In the data rows, 128 means zero.
Here is a table of points, one per row:
[73, 89, 171, 134, 163, 118, 142, 142, 160, 132, 134, 135, 135, 117, 145, 78, 115, 124, 126, 134, 132, 116, 135, 93, 124, 162, 139, 179, 63, 107, 88, 70]
[123, 130, 125, 102, 155, 139, 164, 121, 165, 122, 135, 134, 129, 157, 130, 117, 125, 117, 101, 167, 148, 110, 142, 130, 146, 155, 105, 122, 166, 114, 159, 95]
[106, 134, 148, 130, 120, 153, 111, 102, 141, 137, 161, 121, 135, 96, 125, 115, 94, 108, 133, 87, 140, 130, 163, 104, 94, 149, 112, 81, 147, 93, 116, 153]
[161, 138, 163, 127, 129, 81, 146, 111, 125, 87, 108, 97, 107, 169, 103, 138, 157, 167, 161, 139, 142, 146, 111, 127, 121, 175, 86, 102, 118, 171, 78, 166]
[143, 144, 124, 145, 150, 125, 156, 149, 149, 114, 103, 106, 113, 156, 115, 111, 149, 139, 149, 164, 110, 76, 184, 173, 102, 82, 154, 130, 115, 125, 143, 99]
[88, 113, 122, 122, 125, 129, 100, 144, 126, 102, 120, 143, 126, 137, 78, 93, 135, 136, 101, 108, 117, 178, 107, 176, 139, 100, 133, 85, 150, 154, 127, 172]
[160, 86, 134, 124, 144, 122, 133, 146, 94, 74, 130, 149, 114, 90, 143, 94, 93, 137, 98, 125, 156, 124, 119, 142, 106, 144, 161, 140, 149, 128, 147, 140]
[109, 148, 115, 134, 115, 109, 102, 141, 144, 143, 130, 112, 122, 109, 116, 106, 102, 158, 79, 140, 135, 157, 121, 112, 124, 127, 111, 125, 83, 157, 114, 99]
[121, 108, 113, 154, 155, 95, 114, 130, 122, 166, 116, 136, 124, 133, 100, 144, 126, 175, 120, 99, 114, 113, 106, 143, 164, 94, 101, 168, 156, 110, 116, 130]
[135, 111, 132, 100, 66, 127, 136, 126, 104, 139, 156, 161, 181, 135, 124, 116, 147, 123, 137, 159, 93, 105, 68, 90, 115, 132, 144, 106, 122, 158, 97, 93]
[127, 130, 83, 150, 127, 159, 87, 146, 98, 112, 130, 152, 151, 163, 81, 125, 151, 107, 130, 165, 127, 109, 112, 110, 101, 129, 84, 132, 90, 84, 120, 131]
[151, 119, 124, 180, 132, 137, 125, 149, 184, 119, 116, 167, 145, 115, 146, 104, 136, 115, 139, 156, 127, 147, 147, 125, 143, 147, 115, 123, 138, 125, 135, 144]
[124, 124, 149, 125, 159, 122, 145, 130, 111, 126, 154, 112, 104, 106, 191, 166, 167, 95, 133, 175, 120, 150, 114, 141, 143, 142, 108, 123, 99, 133, 158, 115]
[88, 186, 101, 145, 91, 113, 115, 112, 125, 110, 89, 97, 134, 142, 142, 135, 93, 138, 113, 126, 176, 145, 106, 119, 144, 136, 182, 111, 101, 104, 98, 134]
[84, 78, 147, 99, 137, 131, 146, 133, 98, 135, 101, 136, 157, 124, 106, 122, 139, 143, 128, 92, 151, 136, 142, 98, 89, 122, 144, 140, 123, 156, 176, 159]
[123, 109, 97, 123, 119, 141, 103, 121, 112, 136, 112, 107, 132, 132, 139, 139, 88, 140, 156, 138, 117, 167, 159, 120, 129, 163, 140, 150, 70, 78, 130, 87]
[148, 118, 183, 132, 81, 143, 120, 145, 138, 96, 103, 146, 110, 143, 118, 89, 116, 113, 139, 111, 126, 167, 131, 171, 130, 148, 134, 140, 134, 131, 163, 127]
[121, 92, 136, 160, 129, 153, 135, 129, 140, 121, 126, 134, 121, 109, 104, 164, 131, 128, 118, 88, 138, 89, 81, 104, 169, 148, 135, 138, 163, 147, 143, 90]
[118, 129, 118, 146, 105, 135, 103, 118, 139, 182, 188, 134, 106, 117, 137, 83, 183, 148, 152, 122, 73, 97, 123, 100, 176, 122, 133, 137, 140, 126, 132, 145]
[137, 108, 96, 70, 75, 128, 145, 136, 119, 128, 163, 118, 147, 125, 103, 125, 99, 113, 120, 154, 138, 119, 135, 171, 101, 152, 122, 169, 74, 114, 117, 167]
[146, 136, 140, 103, 162, 101, 74, 122, 142, 120, 108, 118, 158, 132, 113, 118, 117, 83, 137, 120, 107, 106, 107, 117, 171, 126, 140, 114, 132, 155, 153, 132]
[161, 104, 99, 119, 103, 122, 113, 103, 140, 99, 143, 132, 120, 118, 140, 126, 145, 94, 98, 104, 174, 105, 132, 125, 106, 97, 116, 83, 85, 114, 97, 94]
[147, 120, 136, 116, 120, 95, 106, 130, 112, 124, 111, 103, 125, 100, 95, 123, 113, 124, 135, 145, 121, 106, 148, 93, 148, 142, 111, 153, 175, 140, 139, 84]
[100, 138, 158, 115, 128, 162, 124, 117, 157, 145, 134, 179, 105, 99, 124, 132, 100, 141, 116, 150, 176, 85, 99, 120, 104, 150, 101, 117, 168, 129, 162, 131]
[113, 112, 96, 161, 154, 104, 144, 118, 94, 179, 147, 102, 121, 126, 69, 105, 131, 105, 184, 162, 111, 143, 155, 151, 131, 115, 146, 76, 125, 135, 135, 125]
[158, 127, 142, 88, 151, 148, 134, 160, 118, 99, 116, 150, 123, 82, 131, 188, 146, 176, 102, 175, 140, 137, 150, 115, 156, 130, 140, 107, 112, 141, 86, 166]
[148, 147, 147, 105, 132, 193, 149, 81, 153, 161, 125, 133, 108, 162, 91, 115, 163, 112, 144, 143, 148, 169, 106, 63, 148, 61, 137, 161, 128, 123, 97, 91]
[114, 118, 141, 144, 103, 136, 124, 92, 113, 123, 116, 146, 150, 158, 135, 149, 114, 102, 100, 115, 153, 118, 172, 130, 142, 131, 158, 122, 133, 130, 153, 140]
[120, 153, 147, 129, 129, 101, 112, 122, 88, 75, 155, 140, 81, 133, 161, 170, 104, 130, 154, 141, 106, 110, 157, 109, 136, 98, 122, 142, 125, 120, 125, 104]
[99, 151, 103, 115, 153, 96, 161, 122, 145, 132, 124, 124, 99, 101, 144, 109, 91, 74, 98, 108, 138, 109, 135, 132, 127, 124, 105, 153, 147, 130, 127, 142]
[86, 146, 150, 97, 126, 98, 87, 103, 175, 84, 188, 149, 167, 133, 159, 176, 162, 135, 113, 110, 188, 140, 154, 145, 151, 130, 120, 163, 165, 145, 106, 147]
[103, 148, 176, 149, 110, 149, 146, 114, 73, 127, 197, 131, 108, 129, 138, 143, 147, 101, 127, 146, 95, 120, 136, 171, 158, 133, 72, 115, 97, 166, 106, 133]
[105, 157, 111, 133, 93, 125, 120, 134, 129, 145, 101, 144, 104, 84, 122, 108, 154, 96, 177, 136, 105, 97, 113, 150, 134, 133, 145, 131, 149, 112, 122, 147]
[129, 141, 88, 128, 148, 140, 111, 163, 145, 130, 115, 79, 147, 123, 154, 101, 125, 140, 172, 131, 127, 136, 143, 113, 139, 140, 152, 146, 160, 154, 137, 135]
[131, 143, 97, 136, 100, 110, 134, 133, 120, 114, 137, 135, 159, 98, 141, 121, 161, 151, 124, 121, 160, 145, 99, 106, 107, 80, 107, 152, 113, 104, 153, 101]
[156, 186, 101, 155, 158, 100, 132, 54, 131, 133, 130, 103, 122, 173, 140, 124, 151, 130, 67, 148, 119, 110, 111, 138, 151, 134, 153, 133, 128, 127, 193, 145]
[111, 131, 131, 150, 135, 156, 136, 155, 112, 155, 95, 100, 115, 133, 146, 103, 134, 135, 115, 120, 90, 137, 152, 121, 125, 154, 141, 154, 119, 153, 137, 118]
[145, 129, 125, 171, 125, 136, 117, 143, 156, 147, 111, 134, 171, 106, 123, 191, 85, 111, 124, 129, 103, 95, 159, 149, 103, 102, 131, 138, 117, 164, 149, 129]
[96, 99, 110, 153, 106, 144, 161, 121, 124, 101, 126, 126, 128, 156, 147, 130, 117, 118, 135, 147, 111, 115, 124, 113, 155, 131, 120, 150, 190, 115, 111, 147]
[126, 183, 113, 116, 118, 90, 141, 155, 127, 98, 123, 124, 88, 148, 109, 156, 127, 125, 118, 116, 117, 215, 162, 84, 109, 135, 102, 123, 103, 138, 145, 170]
[129, 134, 124, 119, 143, 160, 128, 157, 121, 155, 155, 137, 144, 187, 148, 85, 121, 120, 130, 126, 129, 121, 75, 100, 162, 89, 119, 135, 100, 141, 73, 128]
[114, 74, 140, 152, 122, 86, 141, 145, 158, 146, 131, 97, 135, 117, 152, 144, 117, 103, 129, 143, 114, 130, 93, 115, 110, 123, 143, 132, 149, 107, 137, 180]
[142, 157, 140, 93, 110, 142, 151, 173, 139, 153, 159, 113, 138, 164, 122, 110, 106, 156, 158, 87, 127, 108, 125, 125, 170, 111, 118, 89, 131, 110, 166, 132]
[152, 140, 131, 127, 169, 96, 121, 134, 129, 134, 139, 171, 96, 151, 152, 157, 133, 103, 174, 98, 134, 160, 120, 132, 117, 170, 135, 174, 107, 133, 115, 119]
[153, 83, 111, 118, 93, 121, 122, 137, 109, 162, 100, 116, 114, 151, 144, 131, 145, 139, 109, 135, 150, 159, 150, 169, 150, 121, 94, 57, 136, 125, 144, 129]
[142, 120, 123, 108, 134, 172, 76, 124, 146, 155, 117, 72, 86, 142, 125, 159, 145, 113, 94, 114, 113, 90, 138, 144, 81, 134, 135, 129, 150, 113, 119, 123]
[124, 110, 101, 139, 98, 107, 136, 115, 152, 117, 119, 115, 115, 113, 120, 149, 63, 144, 154, 157, 130, 156, 89, 163, 116, 110, 144, 145, 91, 154, 126, 113]
[163, 114, 164, 156, 107, 124, 121, 137, 117, 143, 155, 131, 126, 149, 146, 103, 127, 159, 93, 135, 135, 123, 151, 130, 60, 125, 134, 130, 170, 128, 125, 115]
[105, 114, 70, 94, 149, 138, 137, 94, 134, 123, 101, 164, 122, 144, 165, 115, 116, 140, 149, 91, 82, 134, 120, 110, 133, 115, 132, 115, 159, 166, 117, 136]
[178, 111, 108, 149, 121, 137, 195, 145, 120, 93, 71, 107, 153, 95, 114, 135, 150, 151, 122, 80, 113, 118, 149, 152, 105, 159, 113, 112, 111, 141, 134, 110]
[121, 118, 177, 110, 146, 119, 111, 120, 129, 116, 86, 138, 149, 125, 140, 119, 127, 151, 141, 114, 100, 101, 118, 120, 122, 94, 110, 96, 121, 89, 146, 153]
[116, 144, 137, 121, 130, 113, 128, 146, 119, 130, 125, 151, 88, 138, 133, 173, 172, 140, 152, 113, 176, 120, 124, 122, 124, 128, 157, 116, 95, 156, 121, 153]
[128, 127, 123, 120, 127, 121, 136, 98, 166, 130, 155, 157, 128, 125, 97, 126, 124, 149, 108, 112, 74, 133, 135, 140, 138, 137, 160, 101, 136, 98, 126, 140]
[120, 163, 123, 115, 172, 137, 130, 180, 91, 124, 167, 119, 152, 116, 111, 207, 151, 140, 146, 116, 102, 151, 96, 144, 75, 133, 163, 105, 155, 104, 109, 71]
[149, 168, 157, 90, 130, 114, 141, 110, 102, 185, 67, 161, 158, 127, 142, 119, 128, 118, 95, 115, 154, 143, 159, 148, 115, 129, 126, 134, 163, 99, 99, 116]
[147, 128, 112, 156, 168, 152, 117, 109, 94, 164, 152, 141, 134, 117, 133, 107, 94, 141, 148, 112, 159, 124, 135, 122, 138, 146, 141, 128, 143, 130, 124, 154]
[134, 136, 129, 124, 127, 162, 117, 67, 140, 90, 126, 88, 161, 100, 141, 125, 140, 155, 133, 147, 145, 136, 87, 176, 119, 108, 84, 143, 102, 131, 135, 117]
[172, 126, 159, 147, 144, 155, 163, 159, 109, 129, 120, 95, 136, 101, 112, 109, 135, 95, 112, 110, 119, 137, 137, 116, 134, 119, 156, 149, 131, 96, 115, 139]
Along one direction, these points spread out more than along any other. How far along it is each point below, from 0 to 99? 50 is the average, and the first point above lies past it. One standard deviation of the points above along it is 16.
[73, 89, 171, 134, 163, 118, 142, 142, 160, 132, 134, 135, 135, 117, 145, 78, 115, 124, 126, 134, 132, 116, 135, 93, 124, 162, 139, 179, 63, 107, 88, 70] 62
[121, 118, 177, 110, 146, 119, 111, 120, 129, 116, 86, 138, 149, 125, 140, 119, 127, 151, 141, 114, 100, 101, 118, 120, 122, 94, 110, 96, 121, 89, 146, 153] 55
[151, 119, 124, 180, 132, 137, 125, 149, 184, 119, 116, 167, 145, 115, 146, 104, 136, 115, 139, 156, 127, 147, 147, 125, 143, 147, 115, 123, 138, 125, 135, 144] 55
[121, 92, 136, 160, 129, 153, 135, 129, 140, 121, 126, 134, 121, 109, 104, 164, 131, 128, 118, 88, 138, 89, 81, 104, 169, 148, 135, 138, 163, 147, 143, 90] 70
[111, 131, 131, 150, 135, 156, 136, 155, 112, 155, 95, 100, 115, 133, 146, 103, 134, 135, 115, 120, 90, 137, 152, 121, 125, 154, 141, 154, 119, 153, 137, 118] 58
[129, 141, 88, 128, 148, 140, 111, 163, 145, 130, 115, 79, 147, 123, 154, 101, 125, 140, 172, 131, 127, 136, 143, 113, 139, 140, 152, 146, 160, 154, 137, 135] 61
[142, 120, 123, 108, 134, 172, 76, 124, 146, 155, 117, 72, 86, 142, 125, 159, 145, 113, 94, 114, 113, 90, 138, 144, 81, 134, 135, 129, 150, 113, 119, 123] 54
[120, 153, 147, 129, 129, 101, 112, 122, 88, 75, 155, 140, 81, 133, 161, 170, 104, 130, 154, 141, 106, 110, 157, 109, 136, 98, 122, 142, 125, 120, 125, 104] 39
[147, 128, 112, 156, 168, 152, 117, 109, 94, 164, 152, 141, 134, 117, 133, 107, 94, 141, 148, 112, 159, 124, 135, 122, 138, 146, 141, 128, 143, 130, 124, 154] 64
[126, 183, 113, 116, 118, 90, 141, 155, 127, 98, 123, 124, 88, 148, 109, 156, 127, 125, 118, 116, 117, 215, 162, 84, 109, 135, 102, 123, 103, 138, 145, 170] 13
[137, 108, 96, 70, 75, 128, 145, 136, 119, 128, 163, 118, 147, 125, 103, 125, 99, 113, 120, 154, 138, 119, 135, 171, 101, 152, 122, 169, 74, 114, 117, 167] 29
[121, 108, 113, 154, 155, 95, 114, 130, 122, 166, 116, 136, 124, 133, 100, 144, 126, 175, 120, 99, 114, 113, 106, 143, 164, 94, 101, 168, 156, 110, 116, 130] 68
[120, 163, 123, 115, 172, 137, 130, 180, 91, 124, 167, 119, 152, 116, 111, 207, 151, 140, 146, 116, 102, 151, 96, 144, 75, 133, 163, 105, 155, 104, 109, 71] 37
[161, 104, 99, 119, 103, 122, 113, 103, 140, 99, 143, 132, 120, 118, 140, 126, 145, 94, 98, 104, 174, 105, 132, 125, 106, 97, 116, 83, 85, 114, 97, 94] 36
[148, 118, 183, 132, 81, 143, 120, 145, 138, 96, 103, 146, 110, 143, 118, 89, 116, 113, 139, 111, 126, 167, 131, 171, 130, 148, 134, 140, 134, 131, 163, 127] 41
